In the data rows, 128 means zero.
Here are some numbered points:
119 117 110 137 176 106 118 121 0
116 151 103 94 149 125 129 124 1
151 104 66 111 218 124 129 131 2
77 150 169 195 35 79 95 73 3
156 118 109 81 157 161 146 163 4
127 71 167 221 139 58 102 111 5
112 146 104 107 115 123 137 126 6
172 25 115 161 238 99 122 139 7
165 64 160 151 140 144 145 172 8
123 202 162 73 12 213 169 166 9
146 109 187 128 75 160 146 169 10
158 112 155 129 122 143 131 140 11
111 156 38 139 204 61 79 58 12
130 119 106 105 159 116 136 133 13
95 114 142 189 122 53 105 102 14
114 178 75 109 137 121 118 84 15
140 133 135 124 85 161 141 141 16
132 120 131 110 137 135 140 133 17
156 84 110 115 185 140 139 146 18
183 47 124 147 215 123 129 157 19
121 134 115 126 121 128 126 129 20
122 173 142 117 50 166 142 137 21
133 175 88 34 123 215 164 151 22
127 138 126 124 130 125 124 123 23
117 111 144 146 117 111 116 127 24
127 133 115 89 158 154 130 139 25
124 160 84 82 153 165 145 134 26
125 124 134 130 138 127 128 127 27
156 64 110 125 223 131 134 142 28
109 199 167 73 4 202 161 161 29
111 66 144 216 158 24 85 86 30
113 116 157 188 94 91 96 117 31
98 179 131 168 59 108 105 86 32
125 128 92 93 199 134 138 140 33
125 149 115 93 136 145 139 132 34
147 105 132 108 162 156 139 166 35
96 213 118 109 83 116 126 80 36
129 119 144 147 114 116 127 119 37
122 155 118 85 121 147 137 138 38
99 188 70 75 154 135 126 114 39
137 136 117 105 124 147 133 129 40
125 138 101 133 141 110 115 86 41
110 195 74 87 129 134 119 92 42
132 120 114 120 166 131 131 123 43
140 131 95 120 167 128 123 104 44
141 57 159 172 139 112 118 136 45
119 117 108 138 178 105 117 118 46
124 161 123 93 103 145 131 128 47
130 117 144 149 115 115 126 119 48
115 140 141 107 100 135 132 137 49
108 184 89 79 132 156 146 126 50
154 103 68 110 218 127 131 134 51
107 201 87 87 124 152 129 106 52
137 107 130 126 126 134 136 142 53
112 188 163 78 18 196 159 160 54
140 122 159 134 80 136 138 142 55
141 81 141 185 133 92 107 119 56
114 104 168 177 124 90 113 106 57
157 89 134 134 162 142 141 152 58
99 112 122 169 152 63 114 104 59
147 100 163 178 111 109 123 126 60
91 158 105 182 123 63 75 68 61
158 17 213 198 133 87 124 165 62
127 124 126 125 140 129 133 119 63
132 160 81 20 149 190 156 153 64
96 212 171 90 0 185 150 146 65
144 88 160 152 116 120 121 137 66
123 127 133 146 116 115 118 128 67
139 119 124 90 165 146 146 143 68
111 61 147 222 158 18 82 85 69
127 150 122 81 128 169 150 154 70
127 154 128 136 124 128 132 111 71
121 128 143 144 117 119 137 137 72
129 132 142 152 117 128 115 123 73
130 142 82 134 192 94 110 114 74
117 126 116 128 136 121 117 115 75
130 98 99 96 178 133 139 149 76
150 89 102 137 193 117 112 117 77
146 122 138 90 134 174 141 157 78
121 124 132 134 118 117 127 124 79
144 113 162 83 102 189 149 183 80
153 108 167 120 101 155 143 166 81
85 190 144 143 36 106 109 77 82
145 175 105 50 115 205 161 150 83
137 134 131 116 129 137 129 133 84
123 137 121 128 104 145 132 129 85
144 26 205 255 142 42 87 113 86
148 136 170 82 83 195 169 193 87
114 165 136 136 69 134 126 122 88
131 124 83 82 210 141 136 142 89
145 56 133 147 198 89 117 132 90
120 130 113 112 123 127 132 110 91
117 157 117 136 100 124 106 101 92
121 159 125 77 99 162 163 146 93
132 145 103 154 159 108 106 90 94
137 98 147 168 101 118 115 133 95
106 184 144 110 57 147 139 133 96
139 116 131 141 156 119 119 119 97
143 94 121 147 160 108 107 153 98
136 96 125 149 160 110 123 125 99
147 132 107 110 166 139 139 133 100
132 80 151 171 151 96 117 126 101
139 97 133 138 140 136 146 129 102
108 129 124 136 120 106 125 108 103
144 105 183 151 90 139 129 150 104
85 207 173 117 0 167 144 143 105
93 158 109 178 118 70 79 74 106
129 99 97 94 180 135 139 148 107
117 153 69 60 186 139 130 136 108
127 147 130 117 112 144 125 140 109
123 161 91 149 137 97 110 94 110
141 142 118 83 113 180 148 143 111
126 147 138 115 89 153 159 146 112
131 108 92 147 185 93 119 114 113
118 137 152 122 98 144 123 124 114
121 123 147 135 101 130 133 136 115
138 114 129 142 135 122 129 121 116
158 52 175 180 123 111 126 151 117
138 92 172 127 119 145 133 157 118
159 52 158 159 144 103 134 154 119
152 68 168 178 137 103 117 136 120
110 188 39 45 196 127 122 105 121
137 141 129 123 114 153 136 134 122
117 139 143 108 98 138 133 139 123
102 162 126 144 95 110 127 113 124
148 104 144 129 139 139 145 149 125
147 149 90 38 185 189 149 160 126
152 130 140 98 118 174 158 159 127
142 109 130 123 128 132 118 146 128
135 80 133 174 163 104 119 129 129
110 138 141 189 81 70 97 79 130
133 129 117 110 131 127 118 129 131
126 131 122 117 142 118 131 133 132
150 58 123 155 195 86 127 131 133
124 74 170 225 132 54 100 108 134
120 132 131 104 122 170 146 151 135
129 109 136 166 122 95 116 108 136
111 135 169 173 55 109 116 110 137
147 110 137 138 143 135 136 142 138
88 161 120 155 106 81 94 86 139
119 157 104 81 131 145 138 134 140
146 97 106 136 191 111 114 119 141
140 124 96 104 175 143 133 121 142
151 130 121 35 147 213 165 182 143
116 90 129 173 176 70 104 99 144
133 97 173 156 109 139 127 133 145
138 116 130 139 133 124 130 123 146
132 147 103 157 158 106 105 88 147
147 111 121 92 178 154 136 153 148
142 149 161 114 42 171 147 146 149
112 115 146 166 121 76 119 109 150
New points follow, each followed by the numbers of its three nearest points above, looking only along the 3 directions in which the numbered points spread most, nearest first.
105 186 146 111 52 147 139 133 96 21 88
115 155 117 97 103 147 148 131 47 38 109
118 143 147 131 99 130 136 132 114 115 49
153 72 141 122 173 122 134 164 58 18 98
105 144 157 160 67 115 117 117 137 88 124
140 126 99 125 167 125 122 106 44 43 13
134 150 169 102 39 173 153 165 149 21 54
132 81 153 171 146 98 117 128 101 56 129
140 140 179 127 53 165 141 148 149 10 55
104 137 110 128 148 95 129 109 41 94 147
134 126 130 109 138 140 136 142 17 84 40
118 128 125 122 136 106 125 112 75 23 103
146 105 182 140 70 173 150 159 10 81 104
162 48 160 160 145 103 135 157 119 45 117
129 157 75 93 159 155 136 128 26 1 108
120 139 148 128 92 138 140 123 114 123 49
131 139 78 136 202 90 108 113 74 113 46
148 111 192 128 56 198 165 179 10 87 149
165 67 156 147 142 145 145 170 8 58 118
91 167 155 203 55 81 102 81 3 130 32
155 107 168 121 99 155 144 168 81 118 10
104 156 115 151 135 96 100 84 110 139 147
124 151 127 132 122 136 121 110 71 20 91
113 155 110 147 142 88 98 82 110 147 94
118 177 57 94 181 135 119 100 39 108 121
88 170 157 208 50 77 101 78 3 130 32
126 140 111 91 137 144 139 133 34 40 25
145 148 91 43 183 185 148 157 126 64 26
119 152 140 93 75 163 147 134 112 21 93
158 121 133 102 136 171 147 161 78 127 35
118 127 125 122 134 105 125 110 75 103 23
155 50 94 153 253 91 112 137 7 28 133
126 137 101 131 143 112 116 87 41 94 147
142 91 155 153 118 115 118 133 66 95 60
145 74 128 191 165 74 101 101 144 56 129
109 136 140 119 77 126 142 125 114 88 49
149 110 195 129 53 197 166 179 10 87 149
124 104 134 152 134 93 122 115 136 24 150
145 133 110 111 162 139 139 132 100 13 43
153 100 120 59 179 183 154 164 4 148 35
131 107 89 148 189 91 118 111 113 46 141
139 132 113 133 144 124 110 115 75 132 63
149 103 144 127 139 141 145 150 125 138 11
143 126 132 114 144 152 131 133 17 84 40
149 72 158 132 138 157 146 164 8 118 125
159 81 110 115 188 140 140 147 18 76 107
122 175 145 117 43 169 143 138 21 96 149
148 109 192 129 57 196 165 179 10 87 81
98 216 26 59 182 124 120 75 121 39 42
132 130 121 128 120 146 124 137 84 122 17
152 110 165 120 102 153 143 164 81 118 11
120 134 117 120 139 107 122 107 75 41 91
142 142 178 145 25 172 134 146 149 10 21
126 140 111 93 137 144 138 132 34 40 25
106 111 11 107 255 55 92 73 12 74 2
111 132 109 119 159 111 141 116 44 75 43
156 95 115 136 168 131 110 145 98 58 99
131 108 91 147 184 93 118 113 113 46 0
156 120 133 104 136 169 146 159 78 127 35
98 180 126 163 64 109 106 86 32 82 124
140 107 184 169 65 147 129 152 104 55 10
116 155 67 56 186 141 131 135 108 26 89
95 210 172 93 0 181 149 144 65 105 29
142 168 107 61 122 207 163 157 83 22 111
70 231 101 94 43 117 122 78 36 82 32
91 165 158 203 55 80 103 82 3 130 32
118 124 121 130 132 122 117 116 75 23 63
83 162 143 143 49 92 104 90 32 82 124
85 163 120 158 104 77 92 83 139 106 61
172 24 113 160 240 100 122 139 7 19 90
94 218 118 108 78 116 126 77 36 82 32
124 154 136 103 96 158 139 148 112 123 16
97 191 64 72 157 134 127 113 39 42 52
104 165 126 89 108 153 144 124 47 38 93
134 102 132 153 155 108 116 125 99 97 98
99 170 62 115 162 89 111 63 15 110 12
122 133 110 78 145 151 148 143 25 34 140
103 194 137 101 82 141 138 116 96 88 47
140 122 161 132 78 137 139 144 55 115 16
113 138 146 162 106 85 118 102 150 136 31
114 156 109 142 141 92 100 86 110 147 41
124 150 128 133 122 135 121 110 71 20 23
79 148 169 190 40 82 97 77 3 130 32
132 138 82 135 196 94 110 115 74 113 46
95 210 172 92 0 181 150 146 65 105 29
138 122 126 91 157 149 146 144 68 25 148
95 221 20 55 184 123 120 71 121 39 42
131 137 82 137 197 92 109 114 74 113 46
126 134 113 85 160 156 131 140 25 68 100
120 136 147 131 97 136 139 123 114 115 49
150 95 164 97 105 176 158 180 80 81 127
133 177 87 27 122 221 166 153 22 83 64
98 207 170 89 0 183 150 147 65 105 29
88 160 82 135 201 89 123 85 74 147 94
137 137 128 104 134 147 130 136 40 84 17
137 92 170 130 122 141 131 154 118 11 125
151 140 127 58 123 210 168 177 143 83 111
119 121 128 136 121 113 136 129 79 67 27
138 131 115 135 142 123 111 116 75 63 132
154 97 183 109 120 167 141 167 81 118 80
92 182 71 133 130 104 108 84 15 110 42
102 121 121 163 139 79 112 106 59 150 136
49 190 140 196 13 51 97 51 3 82 32
95 175 82 126 162 107 106 105 15 110 41
138 108 132 145 151 121 117 123 97 116 99
116 145 133 148 81 117 120 115 124 88 92
152 104 171 126 96 161 141 156 81 118 10
137 99 138 185 146 89 108 102 56 136 101
147 177 104 46 113 209 162 151 83 22 64
121 173 146 119 44 166 142 137 21 96 149
139 110 180 166 68 146 128 150 104 55 145
160 48 177 182 123 110 126 153 117 120 45
57 233 138 142 0 124 112 78 82 32 36
134 133 99 116 176 117 124 116 44 13 43
134 113 166 206 85 93 114 104 31 57 60
137 138 128 103 133 149 130 136 40 84 17
112 153 124 124 115 119 122 118 71 92 91
156 18 201 212 161 76 113 157 62 117 86
153 99 180 109 120 166 140 165 81 118 11
111 180 80 88 155 130 124 114 39 42 15
97 198 108 127 100 125 121 92 36 92 124
127 107 125 142 155 119 120 136 97 99 116
162 85 153 99 146 168 145 182 35 78 58
108 151 153 175 57 108 111 112 137 32 31
145 99 186 161 92 132 126 157 104 145 66
145 112 186 128 73 160 145 167 10 81 104
160 115 155 126 121 146 132 141 11 125 53
145 110 165 83 102 191 148 185 80 87 127
111 149 102 102 113 124 139 126 6 91 47
136 154 75 105 154 139 130 105 1 44 142
98 202 122 105 62 143 139 118 96 36 21
94 180 74 130 129 107 110 87 15 110 42
126 137 102 131 140 111 115 88 41 94 147
133 121 80 82 217 140 135 143 89 33 51
91 186 74 119 163 109 107 103 15 42 110
144 131 119 117 143 148 143 133 17 40 84
115 114 144 165 124 95 129 116 136 150 24
101 180 121 101 97 137 142 107 47 6 92
133 176 90 31 121 217 165 153 22 83 64
117 125 120 130 131 122 117 116 75 23 63
126 152 137 109 85 158 161 148 112 16 123
95 135 162 184 35 106 115 106 137 3 32
136 124 91 90 171 111 147 122 142 33 44
105 152 153 178 55 104 110 110 137 32 130
90 169 87 114 150 105 128 114 15 41 110
155 93 129 121 167 147 135 152 58 35 18
133 96 125 158 162 106 120 119 99 98 129
117 133 141 132 92 141 127 116 114 115 49
123 168 83 68 144 161 147 139 26 50 140
141 124 109 103 167 157 144 144 68 25 148
90 155 85 137 199 88 122 87 74 94 147
144 77 130 188 159 77 101 102 144 56 129
145 146 163 114 41 172 148 147 149 21 112
97 206 122 106 57 143 139 117 96 36 21
136 124 131 111 142 131 134 141 17 84 128
149 70 156 136 143 150 143 161 8 58 118
110 164 106 99 108 117 135 116 6 47 71
154 119 111 83 153 159 145 161 4 68 148
110 182 61 83 148 132 129 91 39 42 15
154 103 174 125 95 164 143 158 81 10 118
148 137 172 81 81 198 171 195 87 80 127
132 139 83 137 195 93 109 114 74 113 46
110 161 107 101 109 119 135 117 6 47 71
137 93 169 128 120 145 131 155 118 11 81
126 128 91 91 200 135 139 141 33 89 142
154 74 141 120 173 126 136 165 58 18 35
121 197 110 49 91 195 151 145 83 22 93
